In the data rows, zero lies at 4.5, halfway between 4 and 5.
The table:
[4 3 6 3 3 4 5 4 0 7 3 5 2 4 3 4 6 5 7 2 4 5 3 3 5 3 1]
[6 5 5 3 7 8 4 6 5 8 3 4 5 3 3 6 4 0 3 5 4 3 5 5 3 4 2]
[2 4 4 5 4 6 5 7 8 1 6 2 3 3 5 6 6 5 1 6 6 3 4 6 4 7 7]
[5 5 7 4 6 8 2 8 2 5 5 3 2 6 6 2 5 5 0 5 0 3 6 4 5 3 2]
[2 4 4 6 4 5 4 7 8 1 5 3 4 4 3 3 4 5 1 6 6 3 5 5 2 6 7]
[3 6 5 5 3 4 4 5 2 5 8 4 4 5 7 5 5 6 6 4 1 4 4 7 6 2 6]
[5 3 4 6 2 3 3 3 4 3 5 3 4 5 3 2 2 4 3 5 7 2 3 6 2 6 5]
[4 4 3 3 3 4 1 3 4 6 7 4 6 8 4 5 7 4 8 6 3 5 6 6 4 3 6]
[6 5 3 3 4 8 3 3 1 7 5 6 6 5 5 4 2 3 4 4 4 3 5 5 3 7 6]
[2 7 5 5 2 3 5 4 4 6 7 4 3 5 6 5 7 7 7 4 1 6 5 8 6 4 6]
[4 6 4 1 4 3 2 4 2 5 3 5 2 6 5 2 3 6 3 5 2 4 8 5 4 2 2]
[5 4 6 3 4 5 4 2 0 7 3 4 3 5 4 5 5 5 8 2 4 6 4 3 7 2 2]
[4 7 4 3 5 4 5 5 6 8 6 7 3 0 5 4 7 2 5 3 4 7 6 6 7 4 6]
[5 3 3 3 4 6 1 4 5 5 7 4 6 8 4 5 6 4 8 7 2 4 6 6 4 3 6]
[6 3 6 3 7 7 3 5 3 6 4 4 6 3 3 5 4 0 5 4 3 3 5 5 3 2 4]
[6 6 4 4 6 6 0 5 4 7 7 3 4 8 4 3 7 2 3 7 2 2 6 6 2 3 6]
[5 3 3 2 4 6 1 5 5 6 8 3 6 9 4 4 5 4 6 6 1 2 6 5 4 1 5]
[6 5 4 4 4 6 1 3 6 8 2 8 3 5 3 2 6 1 3 4 3 5 5 3 5 5 5]
[6 6 4 4 5 2 4 2 3 6 5 7 3 0 4 2 4 1 4 4 3 6 5 5 5 4 7]
[7 4 3 4 3 7 5 3 3 5 7 6 7 6 5 5 2 3 5 3 4 4 5 5 3 7 6]
[6 3 5 5 5 1 4 5 5 3 3 4 4 1 2 2 5 0 4 6 3 5 3 3 4 4 7]
[5 5 6 4 6 5 6 7 5 5 3 6 5 3 5 6 7 4 6 5 2 8 5 1 6 2 6]
[5 4 3 6 4 6 2 5 8 2 7 4 7 5 4 4 3 5 2 7 6 2 5 6 4 6 8]
[2 3 5 7 8 1 5 6 9 3 4 5 3 4 2 4 7 5 5 6 5 4 2 4 5 3 5]
[4 4 4 5 7 5 5 7 6 6 4 2 2 1 5 5 7 4 5 7 8 6 5 2 5 2 2]
[4 7 3 3 4 5 4 3 7 9 3 8 5 4 5 6 5 3 4 4 5 6 7 4 8 3 6]
[6 6 7 6 8 3 6 7 4 2 7 5 5 2 4 5 5 3 5 6 3 6 3 5 2 4 6]
[8 5 3 4 5 6 2 2 5 5 6 8 9 6 6 5 3 4 5 6 5 5 8 6 3 5 5]
[3 5 4 5 6 2 7 7 5 3 7 1 6 5 5 8 3 5 7 5 6 3 4 5 4 5 3]
[6 4 4 2 4 6 2 3 4 7 2 8 3 6 4 1 4 3 3 3 3 5 7 4 5 4 5]
[3 5 3 4 5 7 7 6 8 4 3 4 2 3 4 4 5 4 3 7 9 7 5 5 2 6 3]
[3 6 2 6 7 6 5 7 9 3 7 6 6 5 6 7 3 5 4 5 7 5 6 6 4 7 8]
[7 4 6 4 7 2 6 4 3 3 4 5 4 1 2 3 5 1 5 6 3 7 3 3 4 3 8]
[4 7 5 4 4 2 5 4 2 7 8 3 4 5 6 5 6 5 7 4 0 3 4 8 5 4 5]
[4 5 6 5 5 5 8 5 5 8 4 6 4 5 6 7 6 6 8 0 4 5 4 2 7 5 4]
[2 6 4 6 2 2 7 5 5 5 7 4 2 5 6 5 7 8 7 3 5 7 4 6 5 5 5]
[5 3 5 5 5 2 1 4 2 1 5 6 6 3 4 3 6 6 7 5 4 4 6 5 5 1 7]
[2 7 4 7 3 3 6 5 6 5 6 4 3 5 6 5 5 8 5 5 7 7 5 7 5 4 6]
[5 2 6 4 2 6 2 5 1 3 3 4 4 5 3 3 4 4 2 6 4 3 4 4 3 3 4]
[3 3 6 2 4 6 6 5 3 3 2 4 6 6 6 7 4 8 5 3 4 4 4 3 6 5 2]
[3 7 6 4 3 6 7 4 4 6 2 5 3 3 5 7 5 7 4 2 6 6 4 4 6 7 2]
[5 4 6 4 8 8 1 8 3 5 6 3 3 8 5 3 4 4 2 6 0 3 6 4 4 2 4]
[5 1 7 1 7 8 2 8 3 4 4 4 5 9 6 7 3 5 4 6 1 1 6 2 6 2 3]
[4 3 6 7 4 4 5 5 2 1 5 2 5 4 3 3 1 4 4 4 5 2 2 6 2 6 5]
[3 2 4 5 4 6 5 6 7 1 5 1 2 3 4 4 5 5 1 6 5 2 2 5 4 6 6]
[6 3 6 2 5 7 4 7 2 5 2 4 5 8 7 6 3 8 4 5 1 3 6 1 6 4 4]
[6 3 6 2 6 5 2 4 2 6 6 4 5 1 4 4 5 2 4 4 2 1 4 5 5 1 4]
[3 4 5 6 6 4 7 7 7 7 5 4 2 3 6 6 7 6 6 1 5 6 3 4 6 6 6]
[3 5 7 5 6 8 6 9 4 2 5 3 5 5 5 7 5 8 6 5 3 6 4 3 5 4 3]
[3 4 4 3 1 5 6 2 4 5 4 5 7 6 4 7 6 5 7 5 6 6 4 4 5 6 4]
[3 5 6 3 3 5 7 4 3 4 2 5 5 5 6 6 4 7 5 3 4 5 5 4 7 7 1]
[1 5 4 6 7 1 5 7 8 4 3 1 4 3 4 6 7 6 6 7 7 4 5 4 5 1 3]
[6 2 4 4 5 5 5 6 5 1 3 5 4 1 2 3 3 3 3 6 9 6 6 2 3 4 3]
[4 4 7 4 4 5 6 5 1 6 4 4 2 2 4 5 6 6 8 1 5 6 3 3 6 3 2]
[2 8 3 5 4 6 8 7 7 7 7 3 2 4 6 6 6 4 3 4 5 7 4 6 3 7 5]
[4 3 4 6 5 8 6 5 4 5 6 3 6 3 5 6 5 0 7 6 7 5 3 4 5 6 5]
[6 3 5 5 3 3 2 4 2 3 5 6 6 4 4 3 6 5 6 4 1 4 6 5 5 2 6]
[6 6 7 7 6 5 6 7 3 3 7 4 5 1 5 5 6 4 6 5 4 7 3 6 2 4 5]
[6 3 4 3 5 7 1 6 3 5 7 3 6 9 5 4 6 4 5 7 1 2 6 5 5 2 5]
[5 2 2 6 2 2 3 2 5 5 2 3 5 6 2 2 1 3 4 5 6 1 3 3 3 5 5]
[4 4 3 5 4 5 7 5 8 2 3 4 4 2 3 3 4 3 3 8 9 7 5 3 3 5 2]
A row's group is the hidden flat surface it lies on (a line, a plane or more), and a surface may be shifted away from zero. Groups are numbered from 0 in the order they first appear among the rows asked about.
Some new rows, each followed by its group:
[4 4 5 2 3 5 6 3 4 4 4 5 7 6 5 7 4 7 7 5 5 5 6 4 6 5 4] 0
[4 6 5 8 5 6 5 5 3 3 7 3 4 5 5 4 4 6 3 4 7 1 4 7 4 8 3] 1
[1 8 4 4 3 4 7 5 6 7 7 3 1 5 6 6 5 6 6 4 4 7 4 6 4 5 5] 2
[3 7 4 2 5 7 4 5 5 7 4 8 4 3 5 7 8 3 5 4 4 9 6 2 7 2 5] 1
[5 5 3 4 4 9 5 6 3 4 6 1 4 2 5 6 2 3 6 7 6 5 5 5 4 4 3] 3
[3 4 6 5 6 7 6 8 3 3 5 3 5 8 5 6 4 8 6 5 4 4 4 4 5 5 2] 1
[3 4 3 5 5 7 5 7 9 2 5 3 4 4 5 5 5 5 3 5 6 3 3 6 4 6 8] 4
[5 3 3 4 6 6 6 5 7 2 3 5 3 2 3 4 4 2 3 6 9 6 5 3 2 5 2] 2
[3 3 7 4 7 5 7 8 6 4 3 5 5 6 4 7 6 5 7 4 2 7 5 1 5 2 5] 1
[4 2 6 3 3 6 2 4 0 3 3 3 2 4 2 4 5 6 4 5 4 4 4 4 4 2 2] 4
[3 7 2 5 5 6 8 6 7 5 5 3 2 3 4 5 5 5 3 7 8 7 5 5 3 8 3] 2
[5 3 5 3 3 6 3 4 3 1 5 1 4 4 3 4 5 5 0 7 4 3 4 5 2 4 5] 4
[2 3 6 5 4 4 7 7 5 5 3 2 0 3 5 7 6 6 4 2 4 4 1 4 5 5 5] 4
[2 3 4 2 2 5 6 3 4 4 3 5 7 4 5 8 6 7 7 3 6 5 4 3 6 6 3] 0
[5 4 5 4 7 8 0 7 3 6 6 3 4 8 4 3 5 2 1 6 0 2 5 6 3 3 5] 0
[5 5 5 3 6 4 2 3 5 7 1 8 1 6 4 0 5 4 2 4 3 4 6 3 6 2 4] 3
[6 2 5 4 5 4 2 5 4 0 2 6 6 2 3 2 5 3 5 6 7 3 5 3 5 2 5] 2
[3 6 3 5 2 4 8 5 7 4 5 4 1 4 6 4 5 8 5 6 7 8 4 5 4 5 5] 2
[2 6 4 4 2 5 6 2 4 6 3 4 5 4 5 6 6 6 7 3 7 6 6 5 5 7 3] 0
[6 4 2 5 5 6 3 4 8 2 7 6 7 7 6 4 4 5 3 7 4 4 5 6 2 5 7] 4
[7 2 6 4 6 4 3 4 3 0 3 8 6 3 2 3 4 3 4 5 5 3 5 3 6 2 4] 2
[4 6 3 2 8 8 5 6 5 8 5 3 3 2 5 7 4 0 3 4 4 2 4 5 2 4 3] 2
[6 5 3 4 4 5 3 3 7 2 6 7 8 6 5 4 3 4 4 6 6 5 7 6 3 5 7] 4
[5 5 5 3 3 4 3 3 6 8 3 8 4 2 5 5 5 1 4 3 3 7 6 3 7 3 6] 1
[3 7 5 4 3 4 4 4 3 7 8 4 3 4 6 5 6 6 7 2 2 5 4 7 6 4 6] 2
[5 4 2 4 3 7 2 4 5 6 8 4 6 7 3 4 6 3 5 8 2 4 6 7 3 3 6] 0
[6 3 5 4 7 5 3 5 4 2 2 6 6 2 2 3 3 1 3 7 6 4 4 2 3 2 4] 2
[4 5 5 5 2 2 3 5 3 3 7 5 4 4 6 4 6 7 8 5 3 5 5 6 6 3 7] 2
[2 7 4 6 2 4 6 5 4 4 8 4 2 5 6 4 5 7 6 4 4 7 5 6 5 4 6] 2
[6 4 4 3 8 6 4 6 5 5 3 5 5 2 3 4 2 0 3 5 7 2 4 3 3 3 4] 2
[7 3 6 3 6 4 1 4 1 5 5 5 6 3 4 4 4 2 4 3 1 2 5 6 5 1 6] 2
[4 4 5 6 3 2 2 4 3 1 5 7 6 2 4 3 6 7 6 5 4 4 5 5 6 2 5] 2
[3 6 5 5 3 2 4 4 3 4 6 4 3 6 5 5 6 8 7 4 1 5 4 6 5 3 6] 2
[4 2 3 2 2 6 5 2 4 4 5 5 9 7 5 6 5 6 8 5 5 5 5 5 5 4 4] 0
[4 6 5 6 4 7 1 4 5 6 8 4 4 6 4 3 7 1 4 6 3 5 5 8 2 4 6] 0
[7 3 5 2 7 6 3 5 4 5 3 4 4 2 3 5 3 0 2 5 5 3 3 3 3 4 3] 2
[4 8 5 6 4 9 5 6 5 6 7 6 4 5 6 6 5 6 3 4 6 4 5 8 5 7 2] 1
[2 5 4 6 7 2 6 7 6 3 6 1 5 3 4 7 5 6 6 6 6 4 4 5 6 3 4] 3
[3 8 4 3 4 6 6 6 6 8 6 2 2 5 6 7 4 2 5 4 3 6 5 6 3 5 3] 2
[6 7 3 5 6 5 5 4 7 8 6 8 6 5 7 6 5 5 8 2 5 6 5 4 7 5 5] 4
[6 6 2 5 6 6 3 4 7 5 7 8 9 7 7 5 3 4 4 6 6 4 7 7 4 6 7] 4
[4 7 3 3 3 7 2 2 6 8 4 8 4 3 7 6 5 4 4 3 6 4 7 5 8 6 5] 1
[4 6 5 5 6 5 4 4 6 8 5 7 6 6 6 6 4 5 8 1 5 6 5 4 7 5 5] 4
[7 4 3 2 5 8 2 3 5 8 4 4 1 3 4 5 7 2 2 4 6 7 6 2 4 3 4] 3
[7 2 6 4 6 5 2 4 4 1 2 6 6 2 3 3 3 1 4 6 5 3 5 4 4 3 4] 2
[3 5 3 7 3 2 5 4 5 1 5 6 3 4 4 4 6 8 6 6 7 7 5 5 5 4 6] 2
[6 5 5 3 8 7 4 5 4 8 4 3 4 3 4 6 3 0 3 5 3 2 3 4 4 4 2] 2
[4 6 7 2 6 4 6 6 6 6 4 7 4 2 5 6 7 3 5 5 2 9 6 3 6 3 6] 1
[2 7 4 3 6 6 5 6 7 7 6 8 4 4 6 7 8 5 4 4 4 8 6 3 7 4 5] 1
[3 7 5 6 2 3 4 5 3 5 7 5 3 5 6 5 6 6 7 4 2 5 4 6 6 3 7] 2
How many dimensions does the flat surface of each group have? Group 0 first:
3 4 3 4 3
